Here are some points, each followed by its number:
 2.37  0.70  0.72 -1.75  1.15 -0.51  0.59 -2.11 -0.39 -0.94 -1.03  2.13  0.30 -0.33 -1.69  1.27 -0.89 -1.21 -0.21 -1.03 -0.87 -1.80 -2.72  3.14 -1.12  2.27  0.43  1.55  1.98  0.35  1.93 -0.27 -0.37  2.49  0.25  0.66  0.97 -0.97 -0.37 -0.59  1.09 -0.34  1.59  1.26 -0.48  0.06 -2.30  0.69  0.61  0.62 -2.50  1.32 -2.22 -0.67 0
 3.22  0.87  0.60 -2.84  0.21 -0.91  2.06 -1.05  0.26 -0.83 -0.74  2.55 -1.09 -1.24 -3.02  1.67 -0.32 -0.81 -1.37 -0.08 -1.31 -3.29 -3.04  4.09 -1.54  3.32  0.33  1.37  2.05  0.64  3.09 -0.17 -0.84  4.03  0.39  1.42  1.12 -0.38 -0.36 -0.11  1.42  0.08  2.68  1.13 -0.55  0.18 -1.82  0.23  0.64  1.90 -2.54  1.31 -1.83  0.92 1
-1.38 -0.60 -0.74  0.65 -1.89 -0.10  0.77  2.28  1.00  0.89  1.14 -1.66 -1.43 -0.88  0.29 -0.79  1.05  1.61 -0.11  1.62 -0.21  0.30  2.06 -2.36  0.60 -1.15 -0.55 -1.53 -1.76 -0.14 -1.01  0.26  0.19 -0.54 -0.07  0.09 -0.85  1.56  0.43  0.74 -0.76  0.70 -0.53 -1.28  0.36 -0.23  2.72 -1.05 -0.55  0.80  2.26 -1.18  2.31  2.12 2
-0.41 -0.47 -0.73 -0.03 -1.91 -0.51  1.42  2.02  1.09  0.59  1.07 -1.00 -1.89 -1.41 -0.69 -0.22  0.97  1.49 -0.90  1.75 -0.31 -0.72  1.27 -1.20  0.13 -0.17 -0.40 -1.26 -1.24 -0.07 -0.24  0.19 -0.09  0.51 -0.03  0.41 -0.56  1.37  0.31  0.74 -0.33  0.77  0.63 -1.00  0.16 -0.02  2.21 -1.04 -0.32  1.49  1.53 -0.93  1.84  2.54 3
 2.63  1.10  0.50 -2.03  0.90 -0.28  1.00 -1.63 -0.26 -0.79 -0.86  2.22 -0.06 -0.06 -2.04  1.53 -0.68 -0.97 -0.51 -0.99 -0.90 -2.13 -2.78  3.43 -1.36  2.47  0.32  1.48  2.00  0.61  2.47 -0.27 -0.53  2.86  0.33  0.88  1.04 -0.86 -0.37 -0.35  1.14 -0.28  1.90  1.15 -0.49  0.18 -2.33  0.55  0.50  0.89 -2.50  1.32 -1.99 -0.25 4
-0.50 -0.80 -0.75 -0.06 -1.97 -0.23  1.39  2.25  1.07  0.74  1.02 -1.06 -1.78 -1.73 -0.62 -0.28  0.98  1.54 -0.94  1.80 -0.57 -0.83  1.35 -1.14  0.10 -0.22 -0.49 -1.28 -1.31 -0.32 -0.08  0.19  0.05  0.49  0.17  0.49 -0.57  1.52  0.33  0.79 -0.37  0.85  0.52 -1.06  0.22  0.23  2.25 -1.03 -0.27  1.33  1.49 -0.94  1.90  2.53 5
-0.58  0.42  0.78  1.28  2.52  0.52 -2.59 -2.42 -1.55 -0.59 -1.13  0.40  2.87  2.41  1.97 -0.18 -1.33 -1.54  1.45 -2.21  1.09  2.28 -0.64 -0.04  0.44 -0.96  0.47  1.12  0.92 -0.26 -1.05 -0.12  0.12 -2.61 -0.05 -1.12  0.32 -1.78 -0.30 -0.37 -0.05 -1.00 -1.74  1.02 -0.05  0.19 -1.94  1.32  0.26 -2.63 -1.09  0.76 -1.83 -3.78 6
 1.95  0.48  0.01 -1.86 -0.69 -0.54  1.90  0.18  0.62 -0.40 -0.20  1.37 -1.40 -1.34 -2.22  0.99  0.01 -0.08 -0.92  0.49 -0.95 -2.41 -1.49  2.22 -1.05  2.06  0.07  0.44  0.86  0.51  1.62 -0.13 -0.44  3.11  0.31  1.10  0.55  0.39 -0.07  0.32  0.79  0.35  2.34  0.31 -0.27  0.38 -0.45 -0.26  0.27  1.73 -1.01  0.47 -0.53  1.61 7
-0.16 -0.31 -0.33 -0.14 -0.77 -0.35  0.63  0.97  0.46  0.39  0.55 -0.42 -0.78 -0.29 -0.33 -0.05  0.42  0.65 -0.27  0.56 -0.28 -0.43  0.48 -0.30 -0.01 -0.03 -0.18 -0.54 -0.45 -0.01  0.00  0.14  0.08  0.28 -0.02  0.22 -0.29  0.45  0.10  0.17 -0.11  0.27  0.25 -0.34  0.05  0.15  0.65 -0.47 -0.22  0.83  0.59 -0.35  0.74  1.04 8
-0.65 -0.26 -0.11  0.55 -0.14  0.37 -0.42  0.15 -0.09  0.21  0.25 -0.51  0.29 -0.09  0.59 -0.26 -0.05  0.09  0.22 -0.13  0.16  0.70  0.62 -0.92  0.22 -0.65 -0.15 -0.22 -0.36 -0.19 -0.48  0.10  0.19 -0.51  0.02 -0.36 -0.24  0.16  0.13 -0.15 -0.31  0.03 -0.41 -0.25  0.12  0.10  0.63 -0.03 -0.09 -0.27  0.50 -0.23  0.40 -0.26 9
-3.11 -0.92 -0.46  2.70 -0.36  0.72 -1.92  1.01 -0.21  0.79  0.78 -2.47  0.97  1.00  2.86 -1.69 -0.01  0.93  1.07  0.21  1.35  3.10  2.93 -4.03  1.62 -3.15 -0.30 -1.34 -1.99 -0.52 -2.77  0.31  0.66 -3.90 -0.40 -1.41 -1.09  0.28  0.36  0.04 -1.33 -0.06 -2.79 -1.12  0.46  0.03  2.15 -0.23 -0.57 -1.85  2.56 -1.21  1.79 -0.88 10
-0.08 -0.02  0.15  0.21  0.27 -0.03 -0.26 -0.24 -0.15 -0.05 -0.19 -0.01  0.27  0.47  0.23 -0.03  0.02 -0.07 -0.19 -0.56  0.14  0.28  0.00 -0.11  0.00 -0.12  0.10  0.09  0.09 -0.11 -0.06  0.03  0.11 -0.02  0.10 -0.11 -0.02 -0.10 -0.07 -0.14  0.03 -0.06  0.02  0.03  0.02  0.10 -0.29  0.13 -0.10 -0.17 -0.11  0.03 -0.13 -0.36 11
-0.26 -0.01 -0.17  0.06 -0.57 -0.04  0.24  0.62  0.28  0.36  0.42 -0.49 -0.58 -0.30  0.04 -0.12  0.31  0.23 -0.03  0.77  0.21 -0.01  0.58 -0.51  0.36 -0.28 -0.19 -0.45 -0.45  0.04 -0.03  0.07  0.25  0.10  0.13 -0.12 -0.18  0.42  0.13  0.06 -0.24  0.29 -0.05 -0.33  0.12 -0.37  0.53 -0.27 -0.17  0.12  0.53 -0.34  0.67  0.61 12
-0.76 -0.31 -0.33  0.26 -0.91  0.25  0.32  1.28  0.42  0.48  0.59 -0.85 -0.61 -0.70  0.19 -0.52  0.57  0.66 -0.21  0.98 -0.04  0.27  1.05 -1.16  0.43 -0.63 -0.34 -0.80 -0.94 -0.24 -0.56  0.12  0.17 -0.57 -0.15 -0.06 -0.42  0.65  0.21  0.30 -0.42  0.45 -0.18 -0.55  0.18 -0.36  0.99 -0.51 -0.34  0.30  1.12 -0.66  1.13  0.98 13
-4.72 -0.93  0.00  4.68  1.70  1.92 -4.81 -0.60 -1.64  0.71  0.27 -2.97  3.71  3.98  5.61 -2.45 -0.51 -0.47  2.59 -1.52  2.75  6.07  3.48 -5.49  2.55 -5.06  0.08 -0.85 -1.87 -0.90 -4.81  0.26  1.12 -7.42 -0.57 -2.72 -1.15 -1.08  0.22 -0.68 -1.81 -0.91 -4.87 -0.50  0.68 -0.15  0.93  0.80 -0.69 -4.64  2.63 -1.04  0.94 -4.32 14
-1.19 -0.44 -0.46  0.65 -0.94  0.32  0.04  1.26  0.38  0.57  0.68 -1.22 -0.50 -0.03  0.68 -0.57  0.46  0.76  0.27  0.81  0.42  0.62  1.46 -1.64  0.44 -1.07 -0.23 -0.90 -1.15 -0.18 -1.00  0.14  0.18 -0.90 -0.12 -0.26 -0.54  0.76  0.24  0.22 -0.57  0.34 -0.77 -0.79  0.24  0.19  1.42 -0.52 -0.30 -0.08  1.47 -0.73  1.33  0.86 15
 0.01  0.39  0.58  0.68  2.13  0.63 -1.89 -2.36 -1.26 -0.71 -0.96  0.64  2.21  1.92  1.26 -0.02 -1.25 -1.60  1.52 -2.05  0.73  1.38 -0.92  0.46  0.10 -0.32  0.44  1.12  1.06 -0.06 -0.59 -0.15 -0.13 -1.48 -0.18 -0.72  0.43 -1.48 -0.25 -0.94  0.14 -0.92 -1.00  0.99 -0.11  0.28 -1.99  1.12  0.25 -1.91 -1.36  0.80 -1.77 -3.01 16
-0.57 -0.17 -0.25  0.27 -0.50  0.09  0.14  0.90  0.29  0.26  0.53 -0.62 -0.37 -0.50  0.18 -0.36  0.30  0.57 -0.35  0.45  0.09  0.15  0.77 -0.86  0.32 -0.47 -0.07 -0.51 -0.70 -0.12 -0.63  0.15 -0.15 -0.46 -0.08 -0.06 -0.28  0.47  0.09  0.15 -0.28  0.19 -0.24 -0.48  0.14  0.05  0.88 -0.33 -0.14  0.19  0.85 -0.47  0.78  0.58 17
 3.07  0.51  0.14 -2.86 -0.72 -1.23  2.73 -0.07  0.85 -0.43 -0.43  2.03 -2.02 -2.02 -3.48  1.70  0.31  0.08 -1.21  0.83 -1.54 -3.72 -2.39  3.63 -1.64  3.20  0.03  0.76  1.43  0.65  2.71 -0.30 -0.74  4.65  0.39  1.64  0.83  0.38 -0.17  0.25  1.19  0.35  3.02  0.57 -0.43  0.28 -0.91 -0.32  0.44  2.55 -1.77  0.81 -0.92  2.28 18
-0.10  0.15  0.06  0.13  0.03 -0.06 -0.15 -0.18 -0.05  0.00  0.00  0.06  0.11  0.09  0.09  0.03  0.02 -0.01  0.11 -0.07 -0.08  0.11  0.00 -0.08  0.01 -0.09  0.03  0.00 -0.04  0.00 -0.13 -0.06  0.00 -0.30 -0.12 -0.07 -0.03  0.00 -0.02  0.05 -0.01  0.04 -0.14 -0.01 -0.05  0.19  0.13  0.06 -0.05 -0.13 -0.11  0.02 -0.05 -0.16 19
 2.61  0.71  0.88 -1.87  1.74 -0.39  0.37 -2.46 -0.67 -1.12 -1.42  2.61  0.76  0.54 -1.61  1.44 -1.06 -1.50 -0.22 -1.53 -0.72 -1.79 -3.16  3.62 -1.30  2.43  0.49  1.93  2.45  0.30  2.01 -0.35 -0.34  2.64  0.29  0.57  1.22 -1.35 -0.48 -0.42  1.27 -0.66  1.63  1.56 -0.52 -0.04 -2.82  0.98  0.77  0.05 -2.90  1.61 -2.77 -1.34 20
 0.34 -0.04 -0.05 -0.39 -0.45 -0.61  0.73  0.51  0.38  0.12  0.09  0.12 -0.66 -0.66 -0.64  0.18  0.32  0.34 -0.42  0.82 -0.35 -0.69 -0.07  0.34 -0.19  0.41 -0.05 -0.15 -0.05  0.09  0.26  0.00 -0.15  0.66  0.13  0.34  0.00  0.33  0.06  0.17  0.08  0.18  0.73 -0.13 -0.07  0.04  0.49 -0.27  0.03  0.53  0.02 -0.04  0.18  0.84 21
-1.37 -0.62 -0.53  1.05 -1.06 -0.02 -0.07  1.45  0.40  0.64  0.83 -1.35 -0.51 -0.36  0.79 -0.78  0.65  0.66 -0.10  0.88  0.24  0.88  1.76 -2.15  0.76 -1.31 -0.23 -1.05 -1.39 -0.32 -0.64  0.25  0.52 -1.59 -0.12 -0.21 -0.65  0.83  0.27 -0.05 -0.69  0.39 -0.96 -0.98  0.27  0.15  1.49 -0.55 -0.39  0.09  1.62 -0.91  1.55  0.85 22
-2.26 -1.36 -1.11  1.31 -2.29  0.34  0.44  2.92  1.07  1.25  1.71 -2.43 -1.40 -0.90  0.95 -1.19  1.21  1.63 -0.31  1.66  0.32  0.95  3.03 -3.26  1.12 -1.99 -0.66 -2.06 -2.48 -0.38 -1.57  0.39  0.38 -1.50 -0.07 -0.26 -1.19  1.79  0.50  0.72 -1.17  0.77 -1.00 -1.73  0.47 -0.40  3.01 -1.28 -0.66  0.63  3.09 -1.62  3.02  2.26 23
-1.11 -0.39 -0.20  0.81 -0.32  0.17 -0.44  0.65  0.07  0.27  0.37 -0.94  0.18  0.27  0.87 -0.58  0.02  0.47  0.31  0.11  0.45  0.92  1.05 -1.21  0.61 -1.02 -0.22 -0.53 -0.78 -0.15 -0.82  0.04  0.16 -1.21 -0.30 -0.41 -0.37  0.26  0.19  0.19 -0.47  0.02 -0.93 -0.42  0.13 -0.52  0.85 -0.17 -0.25 -0.34  0.92 -0.47  0.72 -0.03 24
-1.48 -0.84 -0.90  0.73 -1.96  0.10  0.72  2.47  0.99  0.97  1.27 -1.78 -1.47 -1.04  0.34 -0.98  1.31  1.61 -0.11  1.81  0.04  0.38  2.33 -2.33  0.79 -1.29 -0.45 -1.66 -1.97 -0.24 -1.26  0.26  0.17 -0.54 -0.23  0.02 -0.86  1.53  0.42  0.60 -0.80  0.82 -0.48 -1.29  0.36 -0.15  2.32 -1.08 -0.55  0.74  2.44 -1.33  2.41  2.16 25
-0.71 -0.11  0.06  0.77  0.50  0.49 -1.00 -0.34 -0.46  0.00 -0.15 -0.40  0.87  0.95  0.97 -0.29 -0.24 -0.21  0.52 -0.36  0.46  1.15  0.38 -0.67  0.43 -0.81  0.05  0.08 -0.15  0.02 -0.90 -0.13  0.26 -1.49 -0.16 -0.42 -0.14 -0.34 -0.09 -0.13 -0.30 -0.23 -0.81  0.00  0.11  0.61 -0.21  0.27 -0.02 -0.96  0.06 -0.02 -0.12 -1.08 26
 2.40  1.21  1.47 -1.15  3.24 -0.11 -1.18 -3.99 -1.61 -1.52 -2.36  2.89  2.28  1.61 -0.53  1.38 -1.84 -2.37  0.49 -2.85  0.01 -0.52 -3.67  4.01 -1.13  1.99  0.74  2.66  3.10  0.44  1.77 -0.52 -0.56  1.15  0.05  0.11  1.47 -2.35 -0.67 -1.14  1.32 -1.27  0.59  2.27 -0.55  0.25 -4.15  1.76  0.99 -1.40 -3.85  2.11 -3.89 -3.54 27
-0.58 -0.70 -0.47  0.03 -1.53 -0.32  0.95  1.73  0.83  0.50  0.84 -1.02 -1.26 -0.94 -0.31 -0.33  0.78  1.13 -0.33  1.30 -0.41 -0.37  1.27 -1.09  0.29 -0.37 -0.34 -1.00 -1.11 -0.15 -0.04  0.23  0.15 -0.01 -0.14  0.23 -0.49  1.07  0.25  0.59 -0.38  0.49  0.24 -0.86  0.14 -0.08  1.87 -0.83 -0.42  0.93  1.34 -0.83  1.51  1.91 28
-0.84 -0.72 -0.64  0.29 -1.25 -0.25  0.43  1.47  0.60  0.53  0.75 -0.99 -0.92 -0.84  0.12 -0.46  0.82  1.00 -0.09  0.97  0.07  0.11  1.33 -1.41  0.40 -0.70 -0.35 -0.99 -1.16 -0.23 -0.45  0.18  0.16 -0.26 -0.01 -0.06 -0.52  0.91  0.23  0.36 -0.47  0.40 -0.40 -0.88  0.20 -0.01  1.68 -0.66 -0.26  0.51  1.51 -0.76  1.46  1.38 29
 1.41  0.95  0.51 -0.99  1.38 -0.02 -0.24 -1.72 -0.59 -0.62 -0.94  1.52  0.85  0.07 -0.65  0.70 -0.79 -1.06  0.17 -1.00 -0.30 -0.69 -1.94  2.08 -0.64  1.29  0.37  1.25  1.51  0.28  1.03 -0.18 -0.15  1.04  0.21  0.15  0.79 -0.96 -0.28 -0.48  0.73 -0.44  0.36  1.05 -0.29  0.18 -2.08  0.74  0.46 -0.25 -1.93  0.99 -1.82 -1.23 30
-0.82 -0.30 -0.38  0.46 -0.71  0.04  0.03  0.97  0.28  0.35  0.48 -0.82 -0.36 -0.09  0.44 -0.40  0.60  0.51 -0.17  0.27  0.14  0.42  1.07 -1.06  0.35 -0.70 -0.17 -0.65 -0.78 -0.01 -0.76  0.13  0.06 -0.55 -0.01 -0.16 -0.44  0.53  0.19  0.35 -0.38  0.22 -0.46 -0.57  0.15 -0.01  0.81 -0.35 -0.16  0.03  1.06 -0.55  0.89  0.64 31
 3.48  1.02  0.29 -3.05 -0.56 -0.93  2.88 -0.37  0.80 -0.75 -0.51  2.43 -2.00 -1.91 -3.69  1.91  0.14 -0.30 -1.64  0.61 -1.72 -4.05 -2.89  4.15 -1.81  3.63  0.15  1.05  1.80  0.69  3.49 -0.43 -0.67  4.99  0.26  1.79  1.05  0.19 -0.28  0.33  1.41  0.44  3.39  0.86 -0.47  0.46 -1.17 -0.19  0.61  2.86 -2.20  1.04 -1.29  2.14 32
-0.50  0.15  0.03  0.62  0.51  0.54 -0.76 -0.38 -0.38 -0.02 -0.11 -0.15  0.61  0.75  0.78 -0.42 -0.06 -0.25  0.76 -0.27  0.42  0.87  0.25 -0.63  0.22 -0.63  0.05  0.06 -0.08 -0.37 -0.88  0.08  0.08 -0.81 -0.17 -0.40 -0.07 -0.14  0.02 -0.21 -0.20 -0.24 -0.52  0.12  0.03 -0.25  0.19  0.24 -0.13 -0.69  0.07 -0.01 -0.13 -0.84 33
-1.65 -1.30 -1.20  0.51 -2.83 -0.39  1.41  3.50  1.50  1.26  1.83 -2.25 -2.32 -2.11 -0.02 -0.88  1.57  2.08 -0.63  2.48 -0.09 -0.07  2.80 -2.88  0.65 -1.23 -0.80 -2.15 -2.43 -0.33 -0.80  0.46  0.17 -0.41  0.05  0.16 -1.14  2.11  0.51  0.80 -0.97  1.17  0.02 -1.77  0.39 -0.11  3.30 -1.57 -0.81  1.48  2.92 -1.69  3.17  3.33 34
 0.67  0.24 -0.15 -0.72 -0.46 -0.30  0.85  0.24  0.37  0.04 -0.01  0.45 -0.75 -0.87 -0.90  0.46  0.20  0.06 -0.38  0.57 -0.59 -1.03 -0.42  0.67 -0.41  0.74 -0.06  0.03  0.16  0.23  0.73 -0.10 -0.01  1.27  0.00  0.51  0.17  0.16  0.01 -0.05  0.26  0.26  1.22  0.01 -0.06  0.51  0.11 -0.20  0.11  0.88 -0.27  0.09  0.04  0.84 35
 0.13  0.14  0.44  0.24  1.19  0.25 -0.91 -1.03 -0.65 -0.32 -0.59  0.42  1.12  1.00  0.52  0.00 -0.30 -0.61  0.49 -0.80  0.10  0.63 -0.64  0.43  0.12 -0.05  0.27  0.72  0.63  0.07 -0.16 -0.07  0.00 -0.85  0.13 -0.33  0.28 -0.84 -0.14 -0.20  0.17 -0.41 -0.70  0.61 -0.10 -0.28 -1.24  0.59  0.19 -0.88 -0.77  0.48 -1.01 -1.53 36
-0.12  0.10 -0.01  0.16  0.02 -0.16 -0.10  0.03 -0.02 -0.02  0.05 -0.07  0.10  0.16  0.08 -0.16  0.15  0.19  0.23 -0.07  0.11  0.15  0.14 -0.16 -0.10 -0.13  0.03 -0.07 -0.03  0.04  0.04  0.14 -0.10 -0.16 -0.08 -0.15 -0.04  0.00  0.01  0.08 -0.13 -0.01  0.04  0.03  0.03  0.17 -0.01 -0.01  0.00  0.00  0.04 -0.04  0.08 -0.04 37
-2.52 -0.91 -0.55  2.00 -0.80  0.41 -0.92  1.56  0.17  0.87  0.98 -2.25  0.10  0.13  1.95 -1.42  0.56  0.81  0.42  0.67  0.66  2.12  2.67 -3.40  1.38 -2.42 -0.38 -1.40 -1.92 -0.27 -2.09  0.20  0.58 -2.95 -0.20 -0.91 -0.96  0.57  0.32  0.39 -1.12  0.26 -1.98 -1.12  0.41 -0.17  2.23 -0.50 -0.64 -0.88  2.50 -1.19  1.97  0.19 38
-0.30  0.33  0.72  1.01  2.50  0.64 -2.33 -2.69 -1.51 -0.61 -1.21  0.57  2.61  2.59  1.67 -0.10 -1.29 -1.75  1.37 -2.09  1.04  1.84 -0.88  0.31  0.33 -0.59  0.49  1.18  1.07 -0.28 -0.53 -0.25  0.10 -1.91 -0.13 -0.94  0.37 -1.75 -0.39 -0.81  0.14 -1.03 -1.23  1.11 -0.11 -0.36 -1.96  1.30  0.35 -2.45 -1.38  0.87 -1.90 -3.56 39
-1.11 -0.51 -0.13  0.92 -0.25  0.40 -0.58  0.67 -0.03  0.22  0.37 -0.93  0.19  0.19  1.03 -0.57  0.42  0.41  0.19  0.13  0.37  1.05  1.16 -1.49  0.46 -1.11 -0.08 -0.50 -0.80 -0.19 -0.92  0.11  0.09 -1.30 -0.14 -0.34 -0.42  0.23  0.17 -0.02 -0.50  0.21 -0.85 -0.40  0.22  0.02  0.92 -0.15 -0.26 -0.59  0.98 -0.46  0.79 -0.15 40
New points follow, each followed by the numbers of its five nearest points above by angle, seen from the average point of the numbered points, nearest first.
-0.83 -0.33 -0.17  0.87  0.08 -0.09 -0.65  0.03 -0.21  0.23  0.10 -0.60  0.39  0.37  0.89 -0.54 -0.12  0.21  0.47 -0.17  0.18  0.92  0.65 -0.99  0.37 -0.88 -0.03 -0.28 -0.43 -0.36 -0.91  0.01  0.04 -1.16 -0.17 -0.36 -0.23 -0.19  0.09  0.01 -0.31 -0.18 -0.68 -0.27  0.12 -0.13  0.36  0.04 -0.26 -0.68  0.57 -0.28  0.31 -0.49 14 10 9 40 24
 0.53  0.74  0.81  0.16  2.11  0.30 -1.56 -2.54 -1.21 -0.74 -1.38  1.07  2.08  1.66  0.73  0.30 -1.07 -1.55  0.81 -1.93  0.41  0.80 -1.51  1.28 -0.08  0.28  0.53  1.43  1.48  0.14  0.12 -0.13  0.05 -0.75 -0.07 -0.42  0.63 -1.44 -0.37 -0.59  0.38 -1.01 -0.80  1.20 -0.20  0.03 -2.10  1.15  0.46 -1.61 -1.89  1.02 -2.13 -2.86 36 16 39 27 19
-1.08 -0.18 -0.04  1.02 -0.06  0.42 -0.83  0.50 -0.11  0.30  0.32 -0.93  0.35  0.44  1.08 -0.72  0.17  0.04  0.36  0.02  0.63  1.17  1.09 -1.58  0.50 -1.17 -0.02 -0.51 -0.75 -0.18 -1.20  0.13  0.24 -1.58 -0.19 -0.52 -0.42  0.08  0.08 -0.07 -0.52 -0.04 -0.80 -0.38  0.19  0.05  0.50 -0.10 -0.24 -0.80  0.99 -0.48  0.64 -0.36 10 40 14 24 9
-1.05 -0.40 -0.09  0.97  0.15  0.63 -0.80  0.12 -0.20  0.17  0.27 -0.77  0.52  0.61  1.13 -0.63  0.05  0.31  0.75 -0.02  0.67  1.21  0.96 -1.33  0.56 -1.12 -0.09 -0.40 -0.60 -0.48 -1.07  0.09  0.44 -1.39 -0.24 -0.65 -0.39 -0.05  0.09 -0.09 -0.48 -0.07 -1.00 -0.28  0.20 -0.40  0.69  0.03 -0.17 -0.91  0.82 -0.42  0.43 -0.56 14 10 9 40 24
-2.01  1.53  2.66  4.32  8.45  2.50 -8.88 -8.26 -5.38 -1.93 -3.87  1.21  9.64  9.00  6.88 -0.84 -4.36 -5.35  5.26 -7.65  3.68  7.65 -2.02 -0.45  1.48 -3.26  1.59  3.78  3.10 -0.49 -3.95 -0.54  0.71 -8.23 -0.53 -3.75  1.03 -5.94 -1.06 -2.53 -0.12 -3.54 -5.99  3.24 -0.14 -0.04 -6.83  4.43  0.80 -8.92 -3.82  2.55 -6.05 -9.90 6 39 16 36 33
-4.59 -0.88 -0.17  4.39  1.08  1.42 -4.06  0.24 -1.26  0.82  0.56 -3.18  3.01  2.70  5.11 -2.59 -0.32  0.05  2.37 -1.12  2.23  5.52  3.62 -5.42  2.29 -4.78 -0.14 -1.19 -2.16 -1.06 -4.30  0.27  0.99 -6.86 -0.70 -2.44 -1.30 -0.61  0.26 -0.53 -1.92 -0.62 -4.53 -0.89  0.66 -0.74  1.50  0.47 -0.76 -3.98  2.74 -1.26  1.35 -3.36 14 10 9 40 24
 0.22  0.19  0.27 -0.10  0.64  0.42 -0.41 -0.74 -0.33 -0.22 -0.10  0.35  0.42  0.49  0.08  0.20 -0.12 -0.37 -0.03 -0.68  0.07  0.11 -0.46  0.37  0.00  0.13  0.19  0.41  0.44  0.12  0.15 -0.15 -0.21  0.11  0.01 -0.06  0.14 -0.46 -0.12  0.18  0.18 -0.09  0.15  0.33 -0.05  0.54 -0.69  0.33  0.15 -0.41 -0.53  0.35 -0.65 -0.71 27 30 36 11 19
-1.15 -0.55 -0.56  0.51 -1.08  0.17  0.16  1.40  0.54  0.64  0.77 -1.17 -0.67 -0.46  0.48 -0.55  0.76  0.78 -0.13  0.76  0.16  0.62  1.55 -1.69  0.61 -1.03 -0.32 -1.02 -1.28 -0.27 -0.62  0.27  0.43 -0.83 -0.04 -0.18 -0.59  0.75  0.24  0.18 -0.52  0.37 -0.60 -0.84  0.23  0.41  1.72 -0.60 -0.42  0.26  1.58 -0.81  1.52  1.09 23 15 22 25 31
 0.48  0.11 -0.33 -0.78 -1.24 -0.50  1.39  1.08  0.81  0.29  0.52 -0.05 -1.49 -1.68 -1.19  0.27  0.40  0.63 -0.74  1.32 -0.52 -1.32  0.03  0.40 -0.33  0.70 -0.13 -0.46 -0.29 -0.03  0.62  0.07 -0.22  1.70 -0.04  0.67 -0.10  0.80  0.15  0.36  0.12  0.67  1.02 -0.38 -0.04 -0.07  0.74 -0.60 -0.13  1.44  0.34 -0.29  0.76  1.91 21 8 35 7 3
 0.28 -0.12 -0.39 -0.39 -0.79 -0.22  1.02  0.93  0.56  0.20  0.37 -0.13 -0.99 -0.68 -0.72  0.23  0.54  0.29 -0.74  0.97 -0.45 -0.80  0.17  0.13 -0.11  0.38 -0.20 -0.35 -0.26  0.11  0.73  0.14 -0.05  0.83  0.05  0.45 -0.13  0.73  0.11  0.45  0.01  0.36  0.62 -0.28 -0.02 -0.38  0.85 -0.45 -0.04  0.97  0.46 -0.26  0.62  1.31 21 8 3 5 35
 0.53 -0.04 -0.17 -0.75 -0.60 -0.59  0.97  0.66  0.47  0.12  0.21  0.26 -0.92 -0.82 -0.89  0.29  0.27  0.23 -0.65  0.61 -0.47 -1.00 -0.12  0.69 -0.27  0.63 -0.13 -0.18 -0.07  0.25  0.72 -0.10 -0.13  0.98  0.17  0.54  0.07  0.37  0.07 -0.02  0.21  0.38  0.93 -0.20 -0.08 -0.25  0.61 -0.36  0.02  1.12 -0.09 -0.04  0.28  1.15 21 35 7 18 32
 3.44  1.13  0.62 -2.91  0.50 -1.04  1.81 -1.39  0.17 -1.07 -1.02  2.76 -0.84 -0.93 -3.03  1.88 -0.51 -0.74 -0.93 -0.46 -1.18 -3.35 -3.26  4.29 -1.72  3.41  0.36  1.55  2.26  0.65  3.26 -0.37 -0.64  3.85  0.47  1.45  1.28 -0.54 -0.35 -0.31  1.50 -0.11  2.76  1.21 -0.54  0.27 -2.06  0.36  0.77  1.70 -2.79  1.44 -2.12  0.69 1 4 32 0 18
 0.79  0.29  0.05 -0.66 -0.05 -0.36  0.41 -0.29  0.03 -0.15 -0.29  0.68 -0.15 -0.45 -0.72  0.35  0.03 -0.30 -0.40  0.09 -0.20 -0.80 -0.77  0.97 -0.36  0.77  0.05  0.35  0.48  0.04  0.87 -0.08  0.04  1.12  0.05  0.39  0.30 -0.07 -0.06 -0.08  0.34  0.07  0.47  0.31 -0.10  0.07 -0.45  0.07  0.12  0.53 -0.68  0.33 -0.42  0.22 1 4 0 32 18
-2.27 -1.53 -1.03  1.28 -2.01  0.17  0.32  2.67  0.91  1.13  1.50 -2.34 -1.19 -0.79  1.03 -1.30  1.12  1.66 -0.27  1.84  0.27  1.06  3.00 -3.38  1.08 -2.03 -0.63 -1.93 -2.34 -0.40 -1.73  0.42  0.48 -1.83 -0.06 -0.43 -1.19  1.57  0.49  0.27 -1.14  0.65 -0.89 -1.56  0.42  0.13  3.06 -1.13 -0.68  0.38  2.84 -1.58  2.81  1.94 23 15 22 31 25
-1.66 -0.50 -0.58  1.07 -1.11  0.22 -0.05  1.66  0.50  0.60  1.00 -1.57 -0.51 -0.24  0.90 -0.89  0.98  0.97 -0.29  0.86  0.43  0.93  1.92 -2.27  0.66 -1.46 -0.30 -1.24 -1.53 -0.18 -0.99  0.25  0.45 -1.69 -0.24 -0.35 -0.77  0.89  0.36  0.05 -0.76  0.53 -0.77 -1.03  0.31 -0.43  2.04 -0.65 -0.51  0.09  1.94 -0.99  1.71  0.93 22 15 31 23 17
 3.26  0.90  0.46 -2.86  0.12 -0.95  2.13 -0.99  0.35 -0.92 -0.89  2.56 -1.13 -1.28 -3.17  1.87 -0.21 -0.55 -1.07  0.07 -1.43 -3.45 -3.03  4.06 -1.61  3.34  0.26  1.36  2.07  0.69  2.95 -0.32 -0.76  4.27  0.45  1.46  1.11 -0.34 -0.32  0.10  1.41  0.08  2.72  1.09 -0.47  0.29 -1.79  0.15  0.65  2.15 -2.70  1.24 -1.78  1.13 1 32 18 7 4
-2.96 -0.34  0.44  3.40  2.53  1.93 -4.31 -1.75 -1.88 -0.04 -0.46 -1.45  3.82  3.67  4.37 -1.55 -1.10 -1.13  2.47 -2.57  2.25  4.73  1.58 -3.11  1.58 -3.42  0.26  0.21 -0.47 -0.57 -3.04  0.05  0.69 -5.57 -0.51 -2.29 -0.50 -1.63 -0.06 -0.69 -1.06 -1.20 -4.05  0.22  0.34 -0.41 -0.75  1.26 -0.28 -4.19  0.70 -0.15 -0.58 -4.75 26 14 33 6 9
-0.40 -0.30  0.17  0.52  0.20  0.25 -0.40 -0.10 -0.16 -0.10  0.10 -0.24  0.26  0.07  0.51 -0.16 -0.03 -0.24  0.23 -0.03  0.28  0.51  0.29 -0.48  0.31 -0.44  0.02 -0.06 -0.14 -0.09 -0.48  0.00 -0.08 -1.01 -0.17 -0.23 -0.05 -0.01  0.01 -0.06 -0.21 -0.23 -0.39 -0.13  0.08 -0.04  0.16  0.01 -0.08 -0.32  0.19 -0.13  0.08 -0.38 26 33 14 6 9
